Here are some points, one per row:
[ -2  20  25  -1 -43   2   4 -27 -16 -28  24 -21  16  73 -31 -20 -12 -90
  21  31   9 -25  10 -20 -43 -13 -17  -6  -5   1  13  -3]
[ 66 -17  -1  -1  25  -4  -2  39 -48  -3   2 -57 -21   4 -51   7  -5 -34
 -67 -51 -13  23 -20 -12  60 -35 -64  22   8   2  -4   3]
[ 72 -73   3 -34  23 -47 -11  14  71  12  34 -42  18  31  33  47   3 -15
  17  57   9  79 -47  11 -45  14  27 -26  -5  25 -42 -26]
[-42   5  -3  -8  56 -10  18   8 -19  -7  11  30 -16   3 -66  15  -6  -7
 -49  68   1   4 -22 -21 -40 -24 -37  14 -25 -22  29 -10]
[-52 -14  29  47  22 -16  18  47 -48 -13  17 -20   9   8  10  33  17  -7
  -5 -12  19  -8   7  65   4  45 -18  -7  -1 -61 -24 -15]
[ 41 -31 -20  -1  22 -37  42 -28 -52 -46  41  27   7  17 -44 -38 -16  -2
  47  28 -10  37 -10  15  69  18  37  45   7   2 -10  19]
[ 23  29  56 -25 -20 -10  -2 -51 -66   5   6 -37  16 -60  -6 -13  36 -12
  39  26  26 -26  65  -3  -3   0  -8 -16 -19  29   3 -10]
[-16   2  43  25 -33   9  27  18  95 -49 -99  23   8  -4  25   3   3  44
  15  38 -21  17   3  -3   5  39 -30  21  41   7 -54 -11]
[ 27  -2  25 -54  -6  24  34  19  -3 -14   9  21  -4 -32 -51  16  -6 -14
  28   6  -8 -19  86  -5 -47   1  23  75  -9 -13 -15 -32]
[ -3  52   2 -20 -48 -36  56  -9   5 -39 -28  -4 -13  18  13 -16 -12 -43
  27 -72   6 -37 -25  19 -30 -55  38  -2 -11  59 -16  -1]
[ 31   5 -25  -6   3  19  51 -30  -6  -5  54 -51 -29  83  79   7 -33  41
 -12  24   0 -27  31 -32 -20 -59  23   9  20 -15  29  27]
[ 11 -35  -8 -15 -46 -55  35 -58  42 -10  56  33 -53  28 -38   1  21 -25
 -17 -11 -29  37  16  -5 -23  18  10 -35  55  -1 -20 -48]
[ 10 -12 -28 -51 -55 -13   6  -4  38  22  19  21  -4   1   3  27   6 -42
  14  11 -11  25  15  19  -2  49 -38  -6   1 -25  38 -24]
[ 34  37  12  -1  37  46  14   3  -1 -22  19   5   7  -1  11 -52  -5  26
 -60 -27  26  28   4  33  22  46 -15 -20  -1 -12  -3 -27]
[ 17  22  38  26  -5  34 -45 -58 -29  49 -30  41  -7   3 -44   6  22  24
  17 -12  28   4 -83   5  42 -69   8  -5   4  10  -2  37]
[ 65 -14  11  41  -4 -27 -22 -28  98  11  38  -2   0  40 -56  -6  24 -18
 -18 -18  18 -68  -6  43 -32  -1 -27 -17  21   4  68  20]
[ 42 -38  -2  27 -62  49 -13  26  -6  20  18  -5  48  51  47  24  19 -33
  -4  16   9 -64  41   7 -20  64  20   8  24  17   5  35]
[ 11 -10   5  39  35   1  52 -32  22  68 -11 -42 -37 -32  16  66   2  25
 105 -40 -49 -18  -6  27  -2  20 -10   0 -41 -10  22  54]
[  2  20 -40 -25  70 -66  57 -25  63   9  35   3  52  -8  25  40  23   1
 -24  -4  -3   2  -1 -10  23 -69 -17  29  -5  12 -53  18]
[-20  48 -18  27  62 -21   9 -61 -14  34 -69  -9  -7 -10  -1  -1  16   0
 -47   4   3 -74 -15  11 -26  37  44  29  -9 -13   2 -13]
[  9  28   6  -7   6 -30 -28  39  16  10   8  64 -42  26  20  -3  36  24
 -29  73  34 -16 -13  16   7 -16 -24 -12   8 -12 -66  25]
[-34 -27 -30 -18 -48  29  26  29 -43  41  30   4 -16  -9 -22  -1  14 -12
  48  50   7  -6  11 -40  46 -16 -25 -61  45  53  40 -20]
[ 52 -48 -37  40 -45 -36  71  12  -5  21 -50 -14   5 -88  26 -14  11  56
  -1  25  23 -17   4 -14 -10 -63  31   6  -6  -6  37  -3]
[-25  28  22  -2   6 -36   6  36  31 -18 -74 -42 -42  45 -28  10  10 -26
   3  -1 -71   5   4  18  -4 -23  17 -25 -18  14 -28   9]
[-11  -9 -47  21  29  30 -44 -30 -64  -6 -14  51 -14  86  -5  45  19  74
 -39 -73  17  -5  28 -11 -41  24 -29  34 -49  34  20  18]
[ 17  63 -48 -23   3 -32 -14 -38 -11   1  15   4   6  23 -11 -13  12  16
 -10  -3   6 -27  14  26   7 -28  -5  19 -47   2  -2  -1]
[-31 -21 -15 -26 -45 -42   9  17   2  56  -4 -42 -23  18  49   3 -15   6
 -67  28  33  51 -17  13 -52 -28  -2 -53 -11  -2  76  30]
[-17  -7   2 -46  48  23   4 -19  -3   5   4  47  24   8  18  33 -55 -18
 -25 -68  44 -20 -46 -23  16   9   0 -72  23  28  -7  47]
[-28 -35  23  15   4 -69  -4 -30 -32  51  -1  25  48   7 -23  -7  -5 -39
  82 -20  22 -74   9 -38 -36 -16  45  12  15  18 -26 -18]
[-14 -13  -5  17  53  23 -47 -48  -4 -11 -11 -10 -21 -54   8  -6  11  16
  35  23 -63 -13  35 -25 -22  38  -4 -14 -21 -11  15  25]
[ -8  -2  24 -34 -46 -13  64  40   0 -42  68   4 -53  38 -42 -55  10   7
 -18 -20 -11 -28 -11 -20 -16  14  62 -23   5 -12 -29  10]
[ -27   25  -45  -14   49   50   39   32  -48  -38  -32  -23   51   -6
  -35  -11   48   61   11  -20  -20   46  -29  -32  -60   22  -56  -37
  -13  -38 -101    1]
[-30  23 -22  12 -28  -6   8  31 -38 -19  11 -64  54 -26  25  17  -7 -17
 -14 -38 -29  50 -30  11  19   1   7  87  41 -25  79  21]
[ 13 -17  38  22  21  -1  68  10 -15 -35 -33   0   8 -11  20 -41  -9   5
 -53  13  11 -37 -36  36 -53 -25 -50 -77 -30  37  22 -10]
[ 15 -11 -32   6  11 -26 -19 -17 -54  19 -13  62  42 -10 -49  11 -22 -13
   7   0 -31  36 -36  14  -2 -10 -17  -6 -54 -39  13  -1]
[  9  22  -2 -20 -10 -11 -33   3 -15 -68 -40  -4 -26 -14  29   2 -32  15
  53  -3   1  14 -15  38 -52  16 -37  -6 -21  11  17   8]
[ 42  22  56  -6 -15  25 -11  40   1  20 -18  41 -20 -18  41  38 -11  -3
  54  35   3 -24  -5   8  32 -25 -13   9 -21 -47  12 -23]
[-34 -28  13  62 -13  82 -79 -46 -23   2  -9   0 -15 -22 -23 -14  15   1
 -47 -23 -33   5   4  -2  -8  -9  11  49  -1   5  18  21]
[ -8  -4  64 -27  36  43 -37  31  11 -37 -21  19  14  73  48   6  22   1
   1 -17 -55  42  -8 -40  22 -25 -29   7 -49 -22 -22 -44]
[ 21  -5  57  -1  30 -25   4 -43  28 -46 -20  13 -10  -8  45  25  31  -9
 -18 -55 -10  28  29 -10  10   8 -38  50  26  27  74  45]
[ 17 -32   1 -27 -21 -18  19  27  55  45  17 -16   9  18  23 -26  -2   9
   0 -39 -39  34  16 -29 -53 -66  93 -17 -17 -15  -6  12]
[-45 -31  -1   0  48 -32 -12 -26 109  62 -19 -30  16  13 -33 -55  -1  43
  -5 -16   0  37  -4  29   8  70 -27   7  25   4 -29 -37]
[  6 -39  30 -11  -4   4 -39  47   9  21  -6 -26  71  -5   7 -38  32 -23
 -16  41   0  -3 -27  -9 -21 -28  -4 -29 -22   2  11  45]
[ -48   -8  -10    5   13 -100  -13   36  -53   -4   -6   20  -13    9
   22   27   -3   -7   -3   -1   53    3   46   11   30  -47   49  -38
    5   14  -45  -38]
[-37 -25 -13  23 -35  33  44  -4 -20   0  10 -33 -54 -68  23 -26  -3 -51
  34   1  11 -20 -34 -39  37  45 -47  36  10  -9  15   7]
[ 24  27 -13 -21  26 -47  11  65  52  33 -15 -31  -4  17 -72 -27  -5  12
  21 -34   0  15  37  46  69  16 -15 -21  45  21   7  13]
[  5   3  29 -19 -75 -35 -32  10 -21  89 -14  19  -3  11 -15 -53 -32  51
 -20  -1  30   0  17   5  -8  22 -28   4 -36  12  -4  55]
[  3 -24 -17 -17  -6 -35   2  -6  43   7  48 -51   5 -11  18 -24 -32 -17
 -59  40  12  -2  31 -29  51 -30   8  12 -54  -2 -59  17]
[ 38   7 -12  56 -22 -45 -69  -4 -46 -21   7 -22  -7  -5  31 -36  12 -35
  23   3  28  51  -2   7 -26  67 -26  24  11  13 -32  36]
[  6 -16  13  74  -3  36  28  -6 -34  32   4  26 -15  10 -46  28 -21 -19
  -8  38   1  96  -5  21  37  -8  42 -34 -27  10  48 -21]
[-17  32   9 -18  13 -25  23  51 -14 -44 -68  51   1 -13   2  28  -2 -35
 -24 -23 -47  18   8 -66  12  60 -24   3   2  49 -22  -9]
[ 26  -9 -21 -27 -30  73  31 -10  20  45 -32 -19 -19 -48  32   5  -1 -34
  -7 -44  10  37  51   3  -2 -92  -8   0  18  19 -18  -6]
[-10  17 -24 -11   7  30 -38  56   5  26   6   1 -61 -11 -40  14 -27  14
   4  69  12  15   9  13   0 -54 -28   8  21  37 -33  20]
[-12 -13 -70 -64 -59  -6 -27   3 -25 -50  30 -26 -47 -22 -58  21   8  10
  38   9 -33 -20  22  66 -25 -13  40 -43  31  23 -59 -13]
[-22 -21 -24   3   2  -3   8 -29  51 -76   1  46  43  -1  25  42 -23   0
 -24   3  -7 -32  20  25  21 -12  -6  43  19  -5  -4   5]
[  3 104   4   6 -84 -10 -64 -24  -4  13 -15 -15  17 -10 -54  50   6 -18
  23 -47   5  10  14   5  -7  -7  47 -44  57 -24  65 -14]
[-47  38 -32  19  31  22 -68  35 -14  -2  42  25 -10 -40  45 -28  25  19
  -1 -18 -37  -3  19  -2   9  26  50 -85 -14   9 -10  -9]
[-40  16  -5  50 -13  30  80  -2  64   6 -14  39   3 -31 -17  -9 -24  12
 -15  30  33  10  -5  19   5 -13  14  52  -7 -48 -74  66]
[ -2  23 -49 -52  36  -6  28  11 -32   7   3  27  22 -24  11 -66  20  11
  30  -3  24   0 -65  27   1  32  47  32  25  19  41 -12]
[-60 -75  16 -23 -11 -11 -67  20 -35 -43 -32 -58  29   6  -1  30 -47   9
  13 -28  23 -52   3 -12   1 -20   2 -28  33 -17  51 -47]
[ 50   4 -18  15  12  31 -63 -18  22  -6 -39  26 -30  11  16 -29 -36 -51
 -34 -26  70   6   1 -14 -13  -2 -28  33  37 -53 -73  -6]
[-33   2  -6 -11  29  68 -36 -20 -17  32 -48   1 -55  27  12  -7  -2 -30
   5  28  23 -40 -37  44  -2  91  49  13  23 -12   4  18]
[ 37  12   6  15  26  49 -18  15   1  11  48 -16  87  16  -9 -36 -49  26
  -7  41  10  -6  48 -28 -25  11 -12 -32  66 -22  23   6]
[  3 -23 -77  53 -58   4 -37 -33  49  28 -79  39  -2  -9  23 -20  -8 -16
 -14 -40 -16 -13   1  30  53  39  18   5 -19   4  47 -19]
Along one direction, these points spread out more than along any other. Take the direction at right angles to it along which they spread out most. Go by this last direction. For each point below, how far along it does it lie, from 0 to 99? 50 is the average, and the first point above lies past it. One standard deviation of the points above along it is 16.
[ 28   9 -73  30  29  56  32  -6  27 -22  10   8 -10  12 -27  12  13 -32
  87  -1  42  51  36 -14   8  72   2 -17 -15 -31  43  19] 53
[-19  16  32   3 -12   1  33  -8   9   4   1 -45  26  32  25 -32 -10  36
  40   0   1 -28  -1   3  49  11   6  32 -70  19  22 -28] 52
[-12   3  17 -10  55  46  31   7 -29  53   0  25  -6  -4  12  -4 -35   0
 -45  35 -17  42   5  33  50 -41 -43  38  28  26 -28 -58] 28
[-27  41   2 -20   5 -45  21 -75   4 -60 -54  -2  -5   7  -8 -19   3  52
  37  19 -15  11   9 -58  59 -37 -23 -33  41  -5  -7 -16] 41
[ -5 -39  35 -22 -69  19  33   4  25   3  30 -43  15 -46 -14  39 -19  12
 -26 -53  35  14   2 -38  -3  39  25 -45 -51 -18 -26  -8] 55
[ -5 -18 -11 -14   0   4 -30  33  -1  50  -7  48  -4  11   5   9  30  38
  44   3  21 -77  -6  -5  42  10  -6  22 -35 -76  47  12] 59
[-14 -75  42 -34  11   4  -6  31  31   1  -8 -26 -15 -24  25 -33  39 -29
   7   9  49  71   9 -15 -15 -66  72   1  -7   5   5   6] 52
[ 59  -4  21  -1  27  19 -34 -54 -24 -16  22 -31  -6   6  -4  29 -12  50
 -42  12 -29 -56 -15 -23   3  69   0  39  26  -1  -8 -15] 46
[-40  -3  33   2 -18 -50 -47  -4 -16 -27 122   3 -15 -49  24  -9 -17   0
  42 -44 -46 -34 -21 -34 -39 -44 -42  22  28  -3 -10 -33] 62
[-13  36  -2  29  15  66 -70  46  40 -14   0 -74  -4   8 -23  11 -13  15
 -17  39 -19 -13 -61 -49 -34   0   9  61 -13  39  33 -43] 47
[-26  43 -15   8 -25   6 -12   8 -25 -54  -1  48  23   6  39  18  37 -20
 -32  68 -37 -24  -1 -47  10   8 -21 -34 -50  17  14 -31] 45
[ 23  37  15  18  43  11  14  44  35 -42  79  43 -10 -62 -18   3   9  22
 -18 -11  27  -1 -46   7  31   4  27  -3 -24   2   6  11] 35
[-22   8  60  32  39  38  31 -31 -97  16  39  22  67  -7  55  38   8  11
 -35 -28 -67   2  -9  49 -11  14  -6  19  42 -19 -43 -16] 39
